(in the rows, 128 means zero)
Each run below is a few steps of one of 6 hidden systems, one row a step.
path 1, M (9 x 26):
[[ 92 107 116 163 147 144 149 114 111 119 138 114  83 158 116 215 106  76
  165  94 141 124 148 166 122 130]
 [ 96  87 134 141 156  88 135 135 116 170  66 144 108 121 127 139 123 185
  143 170 132 138 198 142 114 151]
 [141 161 146  92 144 118  89 127 143 147  81 157 143 106 141  51 144 183
   88 117 116 157 114 117 154 105]
 [155 182 146 128 119 171 102 123 145  94 196 151 104 158 127  96 105  90
  122 113 129 138  60 153 136 104]
 [121 143 126 142  91 135 165 132 127 133 195 117 119 155 124 181  89  88
  155 182 173 101 158 128  92 149]
 [107 106 100 101 117 101 147 104 135 194  75 101 170 113 121 170 150 132
  109 123 153 117 193  84 106 128]
 [110 103 117 113 166 150 107 103 130 140  63 139 133 144 106 125 141 155
  104  43  82 149 104 145 146  87]
 [134 147 167 156 152 153 122 147 100  82 137 184  68 176 136 120  89 156
  156 129 106 144 101 175 149 148]
 [139 176 164 125 122 112 116 148 127 135 159 140 112 106 166 118 122 123
  133 213 197 136 169 119 140 169]]
path 2, B:
[[118 113 121 152 136  98 177 142  80  95 120 115 104 119 123 165  99 114
  171  64  84  85 116 138 167 147]
 [129  39 151 143 169 118 113 145 133 140 144 123 135 123 107 134 152 137
  141 204 131 114 160 154 136 181]
 [155 127 112 163 133 132 130 143 152  99 100  94 144  66 166  63 138 168
  128 159 121 165  99 121 127  75]
 [146 159 120 139  89 117  94 130 103  47 163 136  94 135 149 136 174  67
  135 107 116 143 100 114  99 156]
 [ 76 100 100 106  82 155 152 150 133 130 196  93 175 138  87 168 126 125
  119 148 119  88 127 127 113 113]
 [134 110 110 118 128  67 167 130 106 147  66  92 163  70 143 136 146 143
  133 100 117  97 162  78 156 145]
 [149  57 144 131 191 143  74 115 134 107 109 131 129 132 107 120 184 112
  114  97  92 145  99 152 157 147]
 [131 116 129 181 127 151 170 165 114  70 158 119 110 127 133 108  80 165
  171 155  90 121  83 166 139 108]
 [138 134 136 141 101  95 119 154 114  96 156 114 123  94 164 140 165 105
  141 207 169 134 170 103 112 186]]
path 3, M:
[[137  80 110 160 123 109 128  97 137 151 114 126 109 157 121 170 140  96
  150 171 150 140 181 127  46 154]
 [ 67 119 108  92 114 136 132 151 121 149  76 124 170 115 124 130 147 215
   95 127 112 141 156 112 135  96]
 [153 174 145 109 139 111  95 110 109 106 108 172  89 145 132 100 130 109
  121  41  91 133  87 132 155 134]
 [119 112 171 143 156 169 107 149 135 114 207 143 102 157 113 141 113 107
  142 190 156 126 123 182 149 159]
 [132 165 121 130 105  88 185 129 137 181 122  98 146  84 150 121  81 137
  143 167 175 101 172  97 128 118]
 [163  99 100 115 133 139  97  71 171 160  85 117 164 140 114 115 172 102
   93  97 126 156 119 100  80  97]
 [ 79 129 113 134 112 193 145 151 106  80 137 139 125 175 111 161 104 172
  131  96  85 138  92 159 130  87]
 [134 166 158 131 118  80 127 136  79 109 113 172  75 149 155 158 122 118
  157 130 140 122 169 119 129 203]
 [ 95 109 151  95 169 125  80 136 157 175 141 110 146  83 123 114 167 125
   94 170 177 140 162 141 169 131]]
path 4, W, 9 rows:
[[147 107 120 173 133  92  87 115 122  86 129 151  59 142 129 109 149  94
  155 126  97 161 112 163  66 140]
 [ 92 114 106  98  79 132 134 138 154 169 147 125 176 140 101 115 125 179
  100 191 130 123 156 116  73 104]
 [140 197 132  89  95  83 142 140  92 110 110 130 139  95 158 119 136 124
  118  74 119 102 124  74 173 151]
 [ 96  71 141 122 172 179 104 127 116 111 146 129 127 166  92 188 157 101
  123  91 115 124 117 165 167 146]
 [146 120 126 177 149 126 195 119 149 165 133 101 118 113 130 119  46 133
  169 157 147 106 132 154 127  94]
 [194 117 145 139 138  97  88 115 126 108  76 165 116 130 155  78 169 148
  126 160 116 163 133 105  99 172]
 [ 79 156 107  95 102 189 100 139 157 127 146 109 166 123 128 127 155 147
   78 135 149 164 114 122 122  62]
 [110 182 117 139  82  82 152 146  86  83 170 127  81 118 141 151 105  82
  160  90 115  99 120 127 126 144]
 [109  40 139 113 154 110 117 125 125 167 134 129 146 148  83 164 155 123
  127 156 119  97 173 140 122 185]]
path 5, B, 9 rows:
[[120  75 127 128 148 126 155 118  88 129  76 134 137 164 112 204 141 132
  144  86 104 105 161 116 143 179]
 [ 87  66 144 145 189 148 117 154 126 133  92 129 124 114 119 124 134 197
  130 156 113 151 144 176 165 121]
 [134 158 142 164 144  83 102 157 121  87 131 136  69  74 167  63 125 140
  149 154 123 158 111 159 139 122]
 [148 150 132 120  88 122  89 130 153 106 221 130 120 130 122  94 144  73
  119 177 141 127 100 134  88 135]
 [147 155  92 109  62 138 179 118 140 138 152  88 193 122 126 139 116 112
  117 124 137  93 118  68 101 102]
 [135 101 114 105 133 132 140  99 106 135  69 115 164 143 125 196 170 107
  116  65 123 114 154  79 141 161]
 [ 85  58 131 142 187 161 128 136 117 128  90 127 123 143  97 158 127 168
  135  95  90 135 124 175 165 113]
 [121 120 152 170 154  82 132 166 100 101 117 146  73  95 149  92 104 171
  169 168 108 135 139 169 148 149]
 [149 140 147 129 121 118  74 143 157 111 187 129 120  98 144  68 156 108
  115 209 156 151 117 138 112 137]]
path 6, W (9 x 26):
[[136  86 137 107 114 175 117 120 159 150 193 134 169 186  83 143 133 114
  111 183 139 106 125 132  96 147]
 [178 185 117 123 106 103 175  96 136 162  98 104 149 104 159 135 102  92
  132 102 171 108 144  69 130 122]
 [116 108 129 125 157 143  79  97 113 117  72 163  94 174 123 168 173 114
  117  70 114 169 141 142 111 144]
 [ 65 156 127 131 126 155 159 142 141 169 142 135 111 145 116 136  56 175
  133 154 148 133 145 172 122  73]
 [164 169 175 119 128  64 108 144 102 116 141 171  89 112 153  80 124 127
  142 155 131 117 139 123 150 195]
 [123  97 139  87 152 170  72 112 174 159 172 116 170 131  95 118 173  96
   80 137 149 134 111 136 145 117]
 [165 179 104 144  96 120 172  95 138 132 149 113 117 136 129 127  72  74
  149  73 127 104  92 116 105  90]
 [145  95 136 130 122 133 116 104 108 128  96 170 118 201 118 179 150 128
  135 140 127 138 170 117  76 191]
 [ 82 163 128 106 143 145 144 127 146 195  88 116 145 103 143 138 103 170
  104 133 182 145 173 123 155  84]]
path 7, C:
[[125 111 164 116 154 129 161 164  89 112 154 125 144 122 119 156 113 137
  146 118 113  71 123 132 218 181]
 [139  66 142 152 189 145 129 127 153 143 151  76 148  86 123 144 142  89
  138 163 167 117 136 148 177 136]
 [176  87  94 180 139 113 131 111 163 113 117  78 136  79 139  83 142 104
  144 142 115 145  95 128  91  83]
 [153 118 106 150  79  97 116 148 102  52 116 137 123 125 145  98 168 151
  138 145  72 142 106 105  75 150]
 [ 75 141 120  86  81 110 125 179  82  83 144 121 153 104 134 155 174 151
  111 120 104 106 140  97 159 161]
 [ 86  96 134  97 157  86 126 135 116 159 147 102 133  90  96 154 138  91
  125  77 117  77 140 143 192 147]
 [148  34 128 155 179 126 150 118 154 162 138 102 146 124  83 114 104 127
  149 140  99  94 115 166 137 122]
 [206  97 130 178 134 138 168 139 135  92 107 105 161 104 156  88 117 160
  153 179 116 128 102 107 129 133]
 [156 137 129 140 115 133  93 149 111  45 126 112 136  93 175 122 204 112
  122 146 132 162 114  96 140 157]]
path 8, C, 9 rows:
[[ 68 117 138  82 131 129  76 164 111 119 107 141 148 108 128 124 193 181
   86 140 119 153 152 123 159 144]
 [ 99 154 135 106 140 106 132 144 127 138 176 111 114  89 108 103  96 104
  128  73 105  90  90 158 192  98]
 [159  69 148 150 146 110 140 120 140 149 184 135 117 157  93 131 103  92
  160 177 126  87 133 157 107 175]
 [174 104 107 137 111 160 167 120 155 138 103  84 208 109 145 124 139 153
  117 174 151 127 134  73 111 112]
 [173 145 121 142 135 118 104 109 105  71  72 129 115 114 164 126 177  97
  128  60 105 157 102  97 139 137]
 [ 44 102 113 140 118 149 102 167  98  74 154 129  94 141 115 169 154 144
  132 127  98 149 128 176 117 118]
 [ 82 145 123 122 114  54 170 156 115 171 138 108 118  69 129 114  86 150
  147 146 134  87 168 134 147 126]
 [175  83 160  94 165  97  88 109 155 177 131 150 155 126  98  72 152 124
  104 147 117 106 127 125 142 170]
 [170 119 120 136 119 202 154 126 147  92 165 102 183 148 117 119 116 125
  121 116 107 114  56 118 144  94]]
path 9, A (9 x 26):
[[124 141 144 163 141 139 181 155 114 117 131 142 103 132 131 105  45 187
  166 135 101 113 104 169 157 102]
 [185 155 165 127 113 119 104 138 126 104 149 157 128 134 162 101 152 124
  128 208 164 141 142 100 118 190]
 [117 114 100 124 129 168 103 115 180 135 167  73 166  96 117 114 157  88
   96 130 150 147  96 132 119  61]
 [119 173  99 111  81  71 156 105 106 141 126 134 104 137 116 145 100  88
  141  51 101  91 128 108  98 123]
 [106  77 136 111 133 167 133 125 113 145  91 160 154 196 103 185 141 175
  119 145 120 129 168 125 112 166]
 [119 154 141 137 163 137 145 156 123 126  78 112 137  69 168  96 113 190
  126 129 137 150 124 127 197  93]
 [156 155 168 128 155 103  66 119 128 110 167 165  64 133 136  98 142  68
  132 124 140 143 113 158 140 166]
 [122  98 110 154 113 166 159 123 166 144 194 103 143 150  97 134  82 114
  142 177 140 112 112 160  85  89]
 [163 168 103 108  63  79 158 118 121 140  95 123 165 112 151 106 131 142
  119 129 122 111 146  53  86 135]]
path 10, A, 9 rows:
[[188 159 138 179 109 116 177 120 108  99 129 154  88 157 154 129  69 120
  181 145 130 119 120 124  97 154]
 [131 109 114 139 106 163  99 130 149 110 122 116 157 132 148 135 180 142
  107 206 165 179 153 107  70 126]
 [ 72 165  91 102  99  98 109 142 130 123 134  95 128  69 129 102 148 122
  101  76 109 136 109 126 135  66]
 [ 97 123 147  88 116 100 122 132  93 138 164 170 105 179  87 165 120 110
  131  90  96  80 141 142 137 187]
 [140  81 149 138 164 170 183 139 136 161 112 109 180 133 121 147  93 182
  138 174 146 102 147 127 172 136]
 [202 156 143 143 160  98 112 107 137 121  74 126 120  77 175  74 147 113
  129 117 144 155 117 101 154 134]
 [131 111 119 160 139 164  83 105 145  90 164 136  81 165 112 138 145  72
  132 112 120 165  91 175  81 104]
 [ 85 159  91 146  61 116 186 152 113 122 151 114 122 130 132 153  79 152
  152 158 129 112 148 124  77  99]
 [111 123 134  69 100  91  93 141 117 149 106 143 168 117 125 120 189 162
   88 155 127 123 172  83 121 174]]
path 11, U (9 x 26):
[[129 178 144 106 130 186 122 124 105 104  79 173 130 179 145 144 124 173
  105  76 118 161 111 115 158 120]
 [ 82 175 159 129 149 165 107 139 121 122 177 149  73 152 135 167 101  97
  137 133 179 144 138 177 161 128]
 [105 147 123 124 124  62 117 113 159 195 156 119  93  92 122 100 102  90
  133 156 167 122 165 149  94 111]
 [161 112 108  97 105  90 103  84 154 173  92 152 149 149  99  81 145 135
   99 107  90 128 126 101  61 122]
 [139 146 134 105 109 196 146 118 121 117 118 168 154 208 107 139  99 169
  111  86  94 125  90 120 129 115]
 [109 179 151 136 148 169 162 126 109 136 135 138  97 158 145 195  76 105
  150 111 181 125 150 144 171 132]
 [ 88 129 123 139 162  98 102 106 154 186 111 110  88  94 136 140 132  94
  129 146 186 160 184 158 108 103]
 [135 140 109 117 115  89  84 104 157 151  98 153 111 118 121  49 137 150
  104 117  96 162 112 135  69  85]
 [160 162 153  97  96 151 119 127 115 113 141 199 130 206 111 104 106 161
  115 120  92 118  97 119 112 158]]
path 12, U (9 x 26):
[[157 117 126 144 131 160 169 145 141 129  90  90 190  92 161 121 128 183
  124 186 158 139 141  91 149 112]
 [135 161 118 131 111 140  95 140 105  54 109 110 129  97 178 145 199 105
  115 109 141 171 121  91 140 138]
 [ 71 103 116 150 104 129 106 175 109  67 195 122  97 123 116 138 149 126
  144 169 104 134 117 173 105 133]
 [125 120 127 122 105  40 165 156 101 138 146 117 129  82 120 101 104 140
  154 138  93  64 140 117 144 163]
 [162  47 138 106 164 123 117 110 132 147 105 113 185 122 100 134 178 118
  110 110 100  96 127 105 162 171]
 [155 108 120 156 150 201 156 136 148  91 134  83 172 111 137 120 119 141
  129 119 120 133  69 132 171  75]
 [175 149 136 188 128 133 152 139 107  66 121 114 102 110 188 147 128 105
  169 168 163 151 136 113 126 157]
 [ 72 104 115 122 104 108 104 168 117 112 132 109 139  91 141 140 184 158
  115 200 147 151 178 120 106 144]
 [ 99 136 107 100  96  72 108 155 105  90 146 114 130  79 118  93 164 125
  115  77  66 105  95 118 143 124]]

Which system made each of these runs?
path 13 (2 x 26):
[[172  69 122 143 149 138 150  87 167 171 145  85 167 130 108 156 129  69
  136 156 165 103 145 115 109 139]
 [160  91  92 166 128 147 157 100 134 119  40 113 151 140 143 137 134 166
  137 113 104 160 129 105  80  96]]
 -> B
path 14 (2 x 26):
[[172 182 116 152  87 183 169 107 142 111 144 125 137 169 154 154  88 104
  139 139 167 140 110 102  88 103]
 [125 165 117 130 109 128 112 100 112 125  73 148 100 157 162 182 157 105
  124 115 168 174 179  98  80 147]]
 -> C
path 15, 2 rows:
[[ 88 141 108 130 100 135  82 113 125 117 115 152  88 168 134 170 165 110
  118 138 150 182 166 136  53 128]
 [ 31 156 126  74 106 101 108 154 111 161 139 154 113 131 102 138 124 167
  101 112 118 120 161 147 134 118]]
 -> M
path 16, 2 rows:
[[ 96 128 108 163  94 135 114 132 119  91 148 152  72 174 128 152 122 125
  150 160 121 164 139 163  44 120]
 [ 74 157 128  97  95  63 153 155  95 162 111 157 112 122 121 118  91 188
  132 131 105 100 171 125 124 142]]
 -> U
path 17, 2 rows:
[[194 158 156 145 140 109 169 126 143 153 117 145 131 120 147  60  60 162
  150 161 132 113 111 124 144 125]
 [191 148 126 135 110 185 113 103 166 112 135 118 165 146 154 117 152 102
  106 168 173 163 110  91  93 115]]
 -> M
path 18, 2 rows:
[[155 176 172 134 141 141  94 141 122 100 144 152 104 124 177 124 147 112
  129 188 191 163 147 122 150 175]
 [ 95 134 116 114 136 116  72 109 168 156 169  99 111  94 118 121 162  57
  101 129 167 152 135 149 110  92]]
 -> W
path 19 (2 x 26):
[[ 91 157 101 150 121 133 156 135  88  90  57 124 104 124 160 166 119 162
  142  64 107 155 132 125 135  95]
 [113 120 151 135 153  96  57 131 110 101 117 175  60 137 135 119 171 117
  130 137 119 169 144 165 111 171]]
 -> M
path 20 (2 x 26):
[[150 183 131 124 114  81  96 127 133 132  80 147 109  87 175  66 145 154
  114 150 145 173 147 100 104 121]
 [100 170 135  74  94 137  65 138 126 106 172 170 119 157 108 100 159 127
   86 101 100 140  92 135 121 124]]
 -> C
path 21, 2 rows:
[[124 132 143 118 137 190  75 113 158 116 199 134 118 165 110 148 150  67
  107 140 161 150 103 157 122 123]
 [119 157  81 154  80 121 181 105 140 146 139  94 123 131 132 161  82  96
  150 121 150 119 140 115  66  81]]
 -> C
path 22:
[[ 74 159  91 160 104 144 174 145  99  96  90 107 105 121 155 176  99 160
  152 101 125 149 140 134 119  79]
 [ 95 123 148 142 163  72  93 140  89 118  87 161  57 116 144 138 146 135
  149 118 120 151 168 161 141 171]]
 -> U
path 23, 2 rows:
[[146 159 105 148  71 179 144 133 130  79 133 116 152 149 165 151 138 137
  126 174 155 162 127  89  74 112]
 [100 187 108 106  96  89 108 118  97 117  82 134 103 114 162 165 168 103
  115  75 146 153 163  89 114 136]]
 -> C
path 24:
[[101 193 148 118 122  88 156 143 116 172 110 158  93 119 149 110  63 172
  141 151 156 123 169 136 141 125]
 [151 163 161  91 152 116  67  92 165 184 131 162 113 134 128  92 141  92
   95 139 176 152 145 130 126 138]]
 -> B
path 25 (2 x 26):
[[124 163 113 152  73 158 186 136  98  96 133 138 123 179 146 189  86 143
  158 146 140 123 146 108  87 139]
 [ 97 121 144 120 150  92 116 139 104 149  84 126 114  96 155 169 163 134
  130 157 173 139 207 116 151 178]]
 -> W
path 26 (2 x 26):
[[187  94 117 165 157 177 136 100 182 129 134  85 162 114 129  98 124 102
  127 143 141 144  83 133 120  76]
 [159 141 101 175  85 132 162 116  97  65 100 130 107 161 156 167 126 118
  164 116 113 145 125 100  70 141]]
 -> B
path 27:
[[ 79 119 129 128 130 196 162 158 140 145 135 113 166 140 121 153  94 197
  119 178 151 132 142 145 149  89]
 [163 174 149 155 135  72 132 148  99  84 125 123  87  70 180  97 126 108
  158 132 140 128 124 118 169 160]]
 -> W
path 28 (2 x 26):
[[107 133 154 147 167 100 161 147  87 123 131 133  80 116 132 161  85 116
  171  94 124  95 140 161 192 159]
 [172  69 158 166 172 116 128 125 143 147 124 135 119 129 131 116 123 134
  155 215 153 130 161 147 116 175]]
 -> A
path 29:
[[ 98 151 124  94 112  61  95 130  89 115 105 161  90 122 120 118 153 122
  122  51  73 119 126 127 133 150]
 [ 95  77 156 131 156 181 142 157 112 118 165 144 131 177  92 171 106 158
  142 155 113 105 128 174 164 155]]
 -> A
path 30:
[[139  78 130 188 153 145 159 160 114  81 112 123 116 122 134 105 103 187
  166 161  86 137 102 164 134 119]
 [175 162 135 142  95  93 121 150 107  73 110 134 127  94 184  86 160 149
  135 176 130 147 131  84 118 163]]
 -> M
path 31 (2 x 26):
[[147 155 125 165  93  62 155 132 100 104 145 149  69 133 141 118  87 110
  179 140 111 111 135 136  81 158]
 [127 108 136  86 101 150  94 129 158 155 160 134 181 147 111 117 169 141
   87 204 154 133 151 105  95 149]]
 -> B
path 32:
[[175  99 161 108 141 183 132 118 125 122 135 170 165 203  97 132 119 151
  118 121  96 104  94 123 152 168]
 [125 165 139 132 139 193 181 132 136 140 149  97 156 127 146 176  83 116
  134 132 190 117 131 121 184 102]]
 -> U
path 33, 2 rows:
[[117 127 144 144 138  75  94 137 132 127 196 130  66 105 124 114 129  67
  151 167 150 122 143 169 114 159]
 [139  67 101 133 101 107 152 124 162 156 170  99 168 122  86 102 114 131
  132 174 101  87 120 128  76 116]]
 -> A
path 34:
[[147 181 127  74  90  95 145 100 118 162 127 151 142 150 113 130 110 100
  113  59 113  82 125  85 131 147]
 [117  76 124 128 161 188 130  88 146 162 130 132 136 194  82 192 117  98
  126  96 134 124 131 155 115 121]]
 -> U
path 35:
[[217 152 124 152 117 112 176  95 136 142  74 127 149 126 162 103  97 132
  145 134 140 123 129  76 106 133]
 [112 122 126 114 120 196 102 127 121 104  90 141 156 171 143 179 182 158
   99 146 153 177 155 105 111 139]]
 -> U
path 36 (2 x 26):
[[ 49 151 115 105  99 173 159 151 134 159 155 118 150 144 111 169  90 167
  112 148 154 123 153 140 129  84]
 [149 164 159 131 139  54 134 140  88 116 126 146  83  98 154 117 114 104
  159 109 128  99 142 124 173 189]]
 -> W
